Navor: [-35.4  37.7 -50.3   1.8  46.5  10.3]
luneg: [ 14.0  51.0 -60.6 -28.6 -58.4 -43.2]
Rozev: [-36.7 -29.8 -24.8  31.9   0.4 -20.9]
ponik: [-58.3 -90.5  55.1  94.2 -58.5 -46.8]
fodis: [-68.8 -58.3  31.9 -24.8 -15.3  -0.1]
then: [-58.3  31.9 -24.8] -> [-15.3  -0.1]
then: [-24.8  31.9] -> [  0.4 -20.9]
then: [-35.4  37.7 -50.3] -> [ 1.8 46.5]
then: [-50.3   1.8] -> [46.5 10.3]
then: [ 51.0 -60.6] -> [-28.6 -58.4]
then: [ 51.0 -60.6 -28.6] -> [-58.4 -43.2]

